One vector is turned by the same rotation once a step. Each row is the vector after some number of steps, and that number follows the row.
The counts run from 0 to 240.
[112  81 139 129 109 151 116 179 164  91 140 128 118 125 157 176 146 112
 154 162 120 146 123 166 155 151 110 160 114 114 103  90] | 9
[161  83 142 152 119 118 107 128 148  89 118 128 136 138 107 144 131  95
 199 150 106 161 185 134 125 162  96 126 125 100 123 109] | 31
[153  74 150 131  99 134  70 139 143  85 158 126 118 126 102 147 154 125
 175 139 109 157 158 154  95 158 123 132 113 108 138  95] | 91
[123  87 133 142 116 110 111 157 162  75 101 128 154 134 128 147 120  95
 163 138 118 150 183 127 171 169 122 168 115 133 112 108] | 235
[135  87 154 113 110 160  83 156 149  92 154 130  97 139 155 140 168 124
 153 143 109 162 159 155 121 167 136 128 119 113 123  74] | 214
[114  90 135 173 133 129 105 131 150 111  97 117 128  85 134 160 117 122
 156 183 140 143 180 128 118 149 113 157 113  83 107  93] | 190
[114 103 144 149 131 102  98 157 147  77 106 115 165 128 129 137 117 113
 160 132 108 167 182 138 167 163 125 162  99 131 112  90] | 233
[135  90 158 108 139 146  74 152 132  96 133 102 136 130 120 118 139 161
 138 151 104 160 187 138 138 160 130 158 110 120 110  76] | 107
[144  87 157 102 129 150  79 155 135  94 141 106 129 137 106 125 141 162
 141 156 106 157 184 144 137 162 127 159 115 121 108  82] | 106
[125  80 136 116 126 152 100 168 157  94 101 114 140 121 134 159 137 129
 130 168 127 126 165 131 174 163 118 180 129 125  87  96] | 117
[167  81 146 149 120 115 101 137 141  90 119 123 137 134  93 153 133 111
 194 146 108 152 180 137 126 163  95 127 120 103 128 112] | 32
[130  77 140 152 107 131  81 162 159 100 113 126 110  86 135 172 147 115
 157 148 127 126 156 135 104 152 122 159 100  82 144 120] | 197
[156  75 138 137  96 134  89 147 151  75 141 135 109 130 103 158 149 106
 180 142 126 140 172 146 107 161 127 122 116 102 138 100] | 89
[135  86 160 114 119 155  87 153 146  95 156 127 105 141 156 133 159 127
 156 146  96 174 156 159 122 166 127 127 116 114 121  73] | 215
[127  86 150 106 139 137 117 176 149  98 113 117 138 145 147 136 118 123
 144 148  85 166 192 130 168 167 114 170 106 121 111 109] | 112
[143  90 141 110 123 137 104 170 154  81 105 120 143 152 124 145 142 113
 150 143 113 136 179 133 182 177 118 154 132 134  98  99] | 169
[137  78 138 106 120 148 107 166 146  83 131 117 143 147 104 148 135 128
 146 164 120 148 167 147 174 160 112 168 129 138  84  88] | 171
[159  82 158 127 128 138  94 130 148 101 121 128 124 147 139 124 142 107
 179 139  81 175 189 131 121 177 105 130 127 105 122 108] | 97
[177  94 162 122 135 129  78 153 140  95 107 112 140 142 112 139 157 130
 171 131  94 142 178 129 145 174  97 136 126 107 123 106] | 100
[160  73 147  94 118 159  84 155 145  91 133 121 116 146 101 137 148 141
 148 154 112 139 190 138 141 169 123 148 128 120 108  91] | 104
[133  79 144 100 133 173  95 155 147 105 124 112 110 127 130 136 134 149
 126 174 120 139 192 131 141 164 128 164 122 110  96  84] | 52
[133  69 133 135 109 121 107 152 154  80 121 117 163 121  96 156 120 111
 162 164 120 150 154 142 161 152 107 184 124 130  95 114] | 238
[118  79 143 172 125 137 116 133 149 112 125 119 124  95 138 165 128 114
 176 188 122 159 140 152 111 141  96 150 119  84 104  93] | 135
[ 97  91 134 154 139 145 134 154 145 105 126 121 119 112 148 165 118 124
 155 190 131 161 157 157 142 144 107 150 110  96  92  74] | 68
[100  90 130 137 133 128 119 152 146  87 116 121 135 126 133 136 105 127
 142 165 122 166 205 134 154 160 135 169 102 122 101  80] | 177
[145 100 155 120 138 123  89 168 149  84  98 109 156 147 139 134 145 121
 157 129  98 152 176 129 181 174 117 153 117 126 109  94] | 167
[106 100 143 170 127 136 104 144 150  92 112 122 132 111 158 164 150 117
 160 165 135 154 135 160 148 156 118 139 125 106  87  55] | 13
[146  87 164 128 133 131  68 135 143 104 108 111 141 120 136 114 137 132
 155 139  88 166 197 116 120 172 122 156 118 106 122 104] | 42
[156  92 138 163 109 119  83 147 148  81 113 133 118 122 112 165 154 106
 188 135 132 131 176 139 116 161 119 113 115  91 138  94] | 87
[151  95 156 155 136 145  94 137 151 119 101 126 104 116 163 155 158 113
 176 156 111 143 168 131 110 165 102 117 125  72 121  90] | 205
[113  79 125 155 101 125 115 173 163  81 140 136 116 110 140 184 131  97
 171 151 132 143 141 165 132 145 117 150  97 105 131 104] | 75
